In the data rows, the value 128 means zero.
Here are some points, one per row:
[128 101 128 100 138 147 118 105 136 107 126 128 153 131 104 129 103 136 123
 140 163 145 157 118 145 145 95 144 128 127 173 140 145 139 117 159 128 103
 118 145 82 92 141 145 107 143 130 102 118 172 138 120 122 120 124 92 132
 124 89 150 118 141 135 153]
[142 142 122 125 119 99 136 178 91 175 144 153 124 143 106 102 111 162 87
 142 133 149 157 127 127 163 120 99 137 153 168 119 129 112 149 143 121 148
 183 142 167 86 131 139 133 121 154 127 106 109 135 146 161 163 157 136 139
 111 135 97 127 53 78 116]
[153 181 158 84 104 118 103 143 131 141 197 106 61 150 153 135 153 166 145
 119 159 118 162 131 109 161 144 104 139 99 83 128 169 164 111 58 133 93
 137 122 87 99 149 135 130 116 122 106 116 147 148 141 126 128 127 126 100
 172 144 145 149 131 149 93]
[101 127 147 121 111 145 128 173 137 101 81 166 63 139 132 141 150 144 130
 152 140 119 142 127 168 139 124 131 141 83 156 103 134 140 127 141 142 125
 127 81 163 187 179 100 127 109 146 90 112 134 97 103 112 134 64 115 93
 72 129 99 142 136 128 100]
[128 152 103 128 122 84 150 122 164 114 173 104 85 99 146 146 138 92 111
 107 164 161 144 120 127 108 118 180 138 147 155 163 126 109 160 137 125 188
 95 97 180 122 108 113 137 130 102 113 128 149 120 120 98 121 123 149 127
 152 133 82 129 145 106 120]
[119 105 166 136 109 116 110 112 114 105 127 123 129 136 138 165 130 134 116
 125 108 117 153 158 122 126 79 137 137 124 113 96 138 116 165 143 122 116
 107 93 119 118 162 131 134 173 129 102 160 94 154 110 114 169 165 156 113
 163 121 148 114 107 149 144]
[116 148 124 136 133 125 111 112 165 123 116 136 122 129 100 100 147 140 135
 121 131 155 81 144 163 155 97 133 94 154 134 134 95 178 151 111 137 111
 104 147 131 144 139 148 146 115 165 110 189 70 148 135 139 86 117 80 133
 178 98 122 136 97 103 152]
[119 169 132 116 131 94 80 101 153 167 97 157 153 174 158 103 140 134 120
 102 131 145 128 173 99 143 132 114 156 90 127 118 79 82 94 131 139 130
 104 140 108 123 95 148 164 135 127 98 102 102 84 152 119 119 97 117 124
 130 113 116 92 140 145 178]
[143 106 146 143 116 155 180 123 135 113 162 172 146 155 132 117 121 141 132
 127 118 144 119 163 106 134 123 144 131 100 152 132 138 111 125 68 152 159
 175 132 145 137 127 178 100 140 131 126 152 144 134 112 116 135 127 146 166
 117 153 142 129 73 148 122]
[109 133 133 103 130 163 111 144 95 111 113 123 161 128 160 132 94 106 91
 111 120 146 111 80 108 78 110 115 129 120 122 127 131 116 63 85 159 152
 107 101 164 136 108 73 112 150 145 122 123 124 127 163 144 102 131 106 92
 159 99 166 129 98 101 109]
[104 113 137 155 142 123 141 132 127 164 97 122 136 120 98 127 119 130 131
 120 168 100 171 93 134 143 156 158 112 94 102 162 139 154 115 152 137 156
 92 170 114 156 128 144 155 153 140 130 131 116 146 134 128 119 150 115 166
 112 162 157 113 127 127 112]
[143 105 155 123 141 114 115 162 125 136 132 135 174 86 104 117 83 83 116
 96 140 90 134 128 106 179 133 82 149 138 113 106 134 142 123 142 134 136
 114 131 142 130 143 156 152 106 92 126 106 116 102 72 127 87 115 128 138
 154 154 124 163 131 141 101]
[117 120 124 108 114 166 83 186 130 101 131 143 137 107 171 154 156 99 109
 143 104 142 139 161 174 131 194 114 141 137 141 91 100 133 152 98 87 128
 105 144 128 112 110 136 158 152 143 149 166 165 148 148 168 128 106 140 201
 143 148 130 118 167 118 104]
[151 96 151 103 117 92 200 117 114 163 124 135 143 109 126 94 166 114 134
 123 109 108 113 185 143 130 158 164 109 108 120 64 151 127 143 125 138 127
 132 100 140 116 65 130 119 135 109 105 126 132 153 175 130 112 139 86 105
 98 93 144 168 146 129 101]
[140 140 114 135 114 125 138 143 132 150 127 138 79 123 133 153 89 94 159
 155 150 103 161 119 174 115 151 127 139 146 134 108 95 109 103 110 136 128
 125 152 119 146 136 127 66 107 121 122 135 91 111 169 143 122 117 173 124
 118 100 131 129 118 172 175]
[163 70 91 144 110 99 92 117 137 163 162 152 152 133 148 137 134 146 125
 138 118 132 163 124 122 59 132 114 103 129 166 151 140 144 153 109 140 102
 123 103 152 162 132 145 130 127 147 169 109 95 119 132 148 100 154 99 128
 123 175 110 133 172 167 152]
[133 147 133 116 81 139 126 117 88 83 106 129 162 118 120 83 127 118 143
 127 108 85 146 110 144 154 134 156 109 112 135 177 119 140 149 109 124 150
 113 170 115 129 145 140 115 133 101 145 130 113 155 119 107 121 142 114 120
 99 110 114 114 116 138 136]
[123 155 158 159 127 123 129 87 135 159 99 185 124 157 134 142 135 134 131
 134 94 89 65 120 118 192 120 145 106 176 160 137 127 175 109 112 84 127
 85 124 162 102 142 132 101 150 123 132 126 152 131 158 109 99 132 116 106
 127 173 125 140 149 112 136]
[139 136 87 117 165 120 127 163 139 127 86 135 155 87 114 88 142 177 113
 148 116 103 113 101 139 89 120 136 145 140 81 148 109 133 149 130 90 133
 155 97 136 124 126 142 136 117 134 83 104 148 142 125 109 113 123 179 124
 153 144 160 99 133 145 136]
[147 106 133 105 122 134 104 93 122 94 97 100 139 169 124 200 129 168 143
 119 135 153 141 115 176 136 134 126 125 153 114 134 127 131 134 128 131 123
 120 104 108 111 73 171 147 142 130 141 102 105 158 97 133 142 92 169 81
 126 128 129 166 107 109 109]
[152 108 126 117 147 144 150 132 163 120 134 120 142 124 163 115 155 117 120
 165 102 110 123 111 133 143 90 117 138 97 150 123 169 105 116 118 140 100
 124 144 103 108 126 134 118 145 139 140 159 73 131 131 72 170 151 142 139
 133 141 100 125 105 102 127]
[166 108 77 129 124 135 104 113 99 125 168 110 114 154 149 141 141 98 127
 144 140 145 81 117 134 135 144 164 186 142 138 114 134 138 112 157 127 120
 143 129 161 203 179 138 174 100 95 120 128 127 94 171 108 108 171 146 113
 88 106 157 104 112 123 112]
[111 99 110 156 134 94 112 151 87 124 114 106 102 119 94 143 116 131 142
 131 98 124 144 150 165 133 137 129 180 94 119 130 138 117 105 105 127 128
 119 158 156 127 146 142 88 101 159 143 165 149 79 173 131 159 89 151 110
 161 94 102 153 166 122 143]
[147 140 113 121 138 128 98 148 122 122 111 112 110 137 127 143 129 164 159
 126 127 122 105 151 115 76 116 110 143 161 107 148 153 140 77 111 136 185
 108 124 132 99 116 81 87 123 97 88 134 96 94 101 153 127 140 97 185
 82 122 143 111 126 109 110]
[115 114 113 129 116 117 123 135 125 131 134 134 81 129 135 98 111 82 149
 122 113 157 124 125 140 105 150 163 92 154 101 128 118 102 96 134 122 163
 135 80 107 103 139 137 162 103 166 150 116 155 107 74 85 132 162 103 145
 146 132 119 141 128 103 142]
[143 164 132 124 146 132 138 99 150 169 111 117 156 107 135 132 88 128 124
 104 132 127 166 151 152 126 120 104 144 133 142 148 154 127 143 154 145 155
 153 115 125 123 147 115 147 94 146 191 166 122 112 118 120 104 128 125 123
 123 145 174 107 171 124 104]
[113 140 94 154 87 136 152 131 153 117 164 128 124 99 112 152 115 152 75
 132 134 173 104 101 151 143 150 92 121 130 101 130 162 98 125 149 135 115
 111 137 122 102 140 129 129 156 122 140 129 134 146 125 142 113 109 111 124
 96 100 126 104 157 145 176]
[118 111 129 128 148 148 139 134 121 135 153 139 134 152 90 130 173 135 110
 120 131 67 134 107 134 108 92 128 138 127 142 115 99 130 109 116 134 175
 157 173 132 111 120 120 165 114 98 165 142 130 170 117 105 148 119 137 127
 125 135 113 125 119 135 136]
[141 98 146 118 95 128 107 141 139 138 117 127 139 114 117 100 114 149 126
 147 139 141 106 124 64 131 136 164 103 141 95 127 78 135 109 177 148 99
 139 98 138 122 150 101 88 100 148 170 108 117 163 147 103 118 85 177 163
 156 107 111 111 135 134 79]
[182 166 102 118 107 127 146 116 142 123 96 93 137 145 104 146 153 114 119
 149 129 149 128 134 115 98 116 108 107 146 106 127 104 105 115 141 127 124
 102 177 127 140 124 96 117 145 193 98 126 191 132 82 158 119 152 144 115
 105 147 95 157 121 151 100]
[59 118 130 85 162 104 108 124 110 177 115 125 163 113 159 133 116 138 157
 105 153 137 91 135 120 112 180 155 147 126 107 122 123 145 169 130 151 107
 156 162 129 124 118 93 115 161 118 132 172 141 131 112 107 119 141 118 110
 90 145 80 149 102 132 160]
[72 120 155 117 121 106 138 140 125 141 161 63 140 142 78 126 139 82 138
 161 113 158 96 160 147 142 101 113 59 117 122 166 101 137 111 94 108 94
 148 107 98 134 121 109 132 130 115 123 105 132 105 131 164 150 133 150 99
 105 168 141 86 127 142 103]
[46 122 122 90 124 127 139 101 174 109 92 116 129 163 126 112 140 121 130
 116 121 115 144 116 103 127 137 96 156 118 112 129 172 122 145 147 110 134
 154 129 139 171 99 113 120 78 107 141 104 130 150 131 159 98 189 143 153
 140 95 105 136 126 135 155]
[106 116 114 168 134 151 181 112 102 104 127 124 129 106 185 130 115 144 127
 102 150 110 129 138 90 127 116 120 106 138 146 135 105 149 110 145 148 115
 148 141 113 101 133 140 157 89 112 91 140 133 133 122 153 171 123 133 120
 129 145 134 128 155 125 126]
[138 134 88 141 162 130 130 103 123 101 103 109 106 121 104 150 129 89 123
 159 134 135 127 134 83 125 152 120 86 133 114 100 112 145 155 115 124 119
 156 114 122 98 115 106 117 97 123 149 113 139 113 110 116 173 116 75 117
 140 154 129 80 109 134 128]
[137 143 164 97 145 166 179 112 126 108 164 110 112 152 123 97 130 114 143
 136 75 117 136 112 85 101 170 137 176 125 134 138 134 173 127 194 106 127
 152 119 136 126 107 109 145 145 131 127 113 104 87 124 171 137 112 114 143
 145 135 148 156 131 133 167]
[138 174 156 221 104 111 118 139 131 108 137 121 145 97 108 145 140 151 149
 96 110 122 115 103 151 149 125 136 132 137 149 112 124 125 127 134 178 83
 148 144 129 172 82 111 121 153 125 147 88 149 100 124 114 120 161 111 150
 140 125 136 116 138 122 144]
[144 117 154 177 122 119 96 132 123 88 151 127 100 133 125 114 118 114 120
 111 167 150 92 104 126 125 146 71 108 122 152 137 144 73 165 153 91 143
 146 145 99 143 115 113 117 159 145 125 136 140 143 148 99 124 109 120 120
 102 119 166 159 156 132 142]
[122 123 122 173 145 159 162 124 116 135 141 157 122 163 160 122 87 103 120
 132 123 115 137 134 110 108 81 132 130 140 92 137 141 143 178 132 136 101
 123 147 81 125 123 135 130 134 101 119 109 147 125 122 141 146 94 125 124
 125 113 123 115 135 102 101]
[148 157 135 110 209 158 113 108 108 140 117 135 101 54 127 117 135 144 151
 122 127 128 118 102 105 131 98 141 121 114 122 149 122 55 139 110 104 98
 115 87 145 120 146 156 139 120 128 159 121 131 131 141 178 97 134 151 154
 124 113 121 138 126 139 109]
[132 123 124 121 133 146 133 122 140 133 141 130 165 128 125 136 136 165 144
 114 121 144 150 141 124 122 116 126 106 122 145 96 136 128 125 138 89 131
 90 119 95 168 163 140 111 148 90 128 131 126 149 111 115 194 128 134 105
 162 105 133 138 117 100 138]
Along one direction, these points spread out more than along any other. How many in every 100 of the points above lie lower along it than each point below? Round to a whole number. More than half of the points above lie lower than the first one.
[123 155 158 159 127 123 129 87 135 159 99 185 124 157 134 142 135 134 131
 134 94 89 65 120 118 192 120 145 106 176 160 137 127 175 109 112 84 127
 85 124 162 102 142 132 101 150 123 132 126 152 131 158 109 99 132 116 106
 127 173 125 140 149 112 136] 73
[139 136 87 117 165 120 127 163 139 127 86 135 155 87 114 88 142 177 113
 148 116 103 113 101 139 89 120 136 145 140 81 148 109 133 149 130 90 133
 155 97 136 124 126 142 136 117 134 83 104 148 142 125 109 113 123 179 124
 153 144 160 99 133 145 136] 32
[148 157 135 110 209 158 113 108 108 140 117 135 101 54 127 117 135 144 151
 122 127 128 118 102 105 131 98 141 121 114 122 149 122 55 139 110 104 98
 115 87 145 120 146 156 139 120 128 159 121 131 131 141 178 97 134 151 154
 124 113 121 138 126 139 109] 20
[143 105 155 123 141 114 115 162 125 136 132 135 174 86 104 117 83 83 116
 96 140 90 134 128 106 179 133 82 149 138 113 106 134 142 123 142 134 136
 114 131 142 130 143 156 152 106 92 126 106 116 102 72 127 87 115 128 138
 154 154 124 163 131 141 101] 54
[119 169 132 116 131 94 80 101 153 167 97 157 153 174 158 103 140 134 120
 102 131 145 128 173 99 143 132 114 156 90 127 118 79 82 94 131 139 130
 104 140 108 123 95 148 164 135 127 98 102 102 84 152 119 119 97 117 124
 130 113 116 92 140 145 178] 39
[151 96 151 103 117 92 200 117 114 163 124 135 143 109 126 94 166 114 134
 123 109 108 113 185 143 130 158 164 109 108 120 64 151 127 143 125 138 127
 132 100 140 116 65 130 119 135 109 105 126 132 153 175 130 112 139 86 105
 98 93 144 168 146 129 101] 63
[137 143 164 97 145 166 179 112 126 108 164 110 112 152 123 97 130 114 143
 136 75 117 136 112 85 101 170 137 176 125 134 138 134 173 127 194 106 127
 152 119 136 126 107 109 145 145 131 127 113 104 87 124 171 137 112 114 143
 145 135 148 156 131 133 167] 46
[166 108 77 129 124 135 104 113 99 125 168 110 114 154 149 141 141 98 127
 144 140 145 81 117 134 135 144 164 186 142 138 114 134 138 112 157 127 120
 143 129 161 203 179 138 174 100 95 120 128 127 94 171 108 108 171 146 113
 88 106 157 104 112 123 112] 0
[163 70 91 144 110 99 92 117 137 163 162 152 152 133 148 137 134 146 125
 138 118 132 163 124 122 59 132 114 103 129 166 151 140 144 153 109 140 102
 123 103 152 162 132 145 130 127 147 169 109 95 119 132 148 100 154 99 128
 123 175 110 133 172 167 152] 24
[119 105 166 136 109 116 110 112 114 105 127 123 129 136 138 165 130 134 116
 125 108 117 153 158 122 126 79 137 137 124 113 96 138 116 165 143 122 116
 107 93 119 118 162 131 134 173 129 102 160 94 154 110 114 169 165 156 113
 163 121 148 114 107 149 144] 98
[138 174 156 221 104 111 118 139 131 108 137 121 145 97 108 145 140 151 149
 96 110 122 115 103 151 149 125 136 132 137 149 112 124 125 127 134 178 83
 148 144 129 172 82 111 121 153 125 147 88 149 100 124 114 120 161 111 150
 140 125 136 116 138 122 144] 49
[128 152 103 128 122 84 150 122 164 114 173 104 85 99 146 146 138 92 111
 107 164 161 144 120 127 108 118 180 138 147 155 163 126 109 160 137 125 188
 95 97 180 122 108 113 137 130 102 113 128 149 120 120 98 121 123 149 127
 152 133 82 129 145 106 120] 7
[138 134 88 141 162 130 130 103 123 101 103 109 106 121 104 150 129 89 123
 159 134 135 127 134 83 125 152 120 86 133 114 100 112 145 155 115 124 119
 156 114 122 98 115 106 117 97 123 149 113 139 113 110 116 173 116 75 117
 140 154 129 80 109 134 128] 56
[116 148 124 136 133 125 111 112 165 123 116 136 122 129 100 100 147 140 135
 121 131 155 81 144 163 155 97 133 94 154 134 134 95 178 151 111 137 111
 104 147 131 144 139 148 146 115 165 110 189 70 148 135 139 86 117 80 133
 178 98 122 136 97 103 152] 71
[142 142 122 125 119 99 136 178 91 175 144 153 124 143 106 102 111 162 87
 142 133 149 157 127 127 163 120 99 137 153 168 119 129 112 149 143 121 148
 183 142 167 86 131 139 133 121 154 127 106 109 135 146 161 163 157 136 139
 111 135 97 127 53 78 116] 59
